In the data rows, 128 means zero.
Some points, one per row:
[ 59 103 160 166 118 146 127 155 170 167 106  86]
[178 164  66 115 101 146  91 111  86  36 150 141]
[125 102 139 154 132 131  88 127 164 164  78 102]
[163 172 128  78 150  69 155 120 133 106 152 133]
[ 85  63 159 131 163 165 123 146 182 153 107  60]
[137 123 149 146 166 123  95 134 115 146  43  85]
[103 107 141 136 125 143 108 136 138 142 135 134]
[127 125 111 126 129 125 127 135 121 147 119 132]
[205 186  43 162 118 126 146  63  98  69 132 119]
[111 123 183 159 110 157 156 176 188 133 140  72]
[115 119 145 155 146 156  18 126 149 123  94 108]
[137 148 124  93 108  84 136 127 134 139 126 134]
[ 67  31 184 128 155 155 141 164 139 200 117 111]
[110  94 147 136 130 130 121 142 136 141 131 134]
[ 46  45 199 158 188 154 101 156 153 179 112 114]
[112 125 114  88 129  99 121 122 132 109 144 154]
[ 56  70 194 138 129 127 152 165 187 195 157 132]
[160 164 124  91  99  97 139 114 108 145 125 170]
[110 106 135 136 130 155 122 137 128 139 130 120]
Then 10 other points, each followed by its number:
[145 133 119 103  87 106 134 148 110 143 137 156] 0
[ 88  96 144 141 164 142 108 128 139 141 128 132] 1
[ 57  92 170 191 157 219 103 164 134 115 151  68] 2
[161 173  89 136  95 112 161 152  88 136 134 132] 3
[ 97  61 144 151 137 183  88 129 138 156 104  98] 4
[129 168 138  80 120  69 161 125 153 133 153 140] 5
[155 154  92 136 127 130 142 118 103 127 115 137] 6
[161 158  94 133 122 132 152 106 111 107 133 144] 7
[172 140 105  84  82  79 162 123 123 143 112 142] 8
[137 165 112 111 139 137 176  36 153  44 173 107] 9
Which of these numbered points is nearest to each point below, looking only along the 5 directions in which the first points spread most? Its number follows each.
[ 18  63 196 177 124 189 129 165 123 163 126 117] > 2
[170 201  99  80   0  69 144 160 128 187 152 150] > 5
[121 140 122  80 130  88 119 116 124 131 125 143] > 0
[160 145 103 124 129 133 151 115 108 105 147 148] > 7
[139 141 135  95 115 105 147 130 120 134 133 135] > 0
[148 160 116 113  80 124 158 135  98 110 148 142] > 3
[144 182 144 125 150  67 175  52 180 100 145 146] > 8
[192 213  57 143 109 139 251  99 105  14 232 169] > 9
[150 148 133  93 103 106 154 134 111 124 154 154] > 0
[ 55  67 176 164 178 159 118 153 109 163  78  89] > 4
[199 184  95 107  94 125 186 130  67 155 161 196] > 3
[151 143 128  98 109  99 133 127 115 139 133 150] > 0
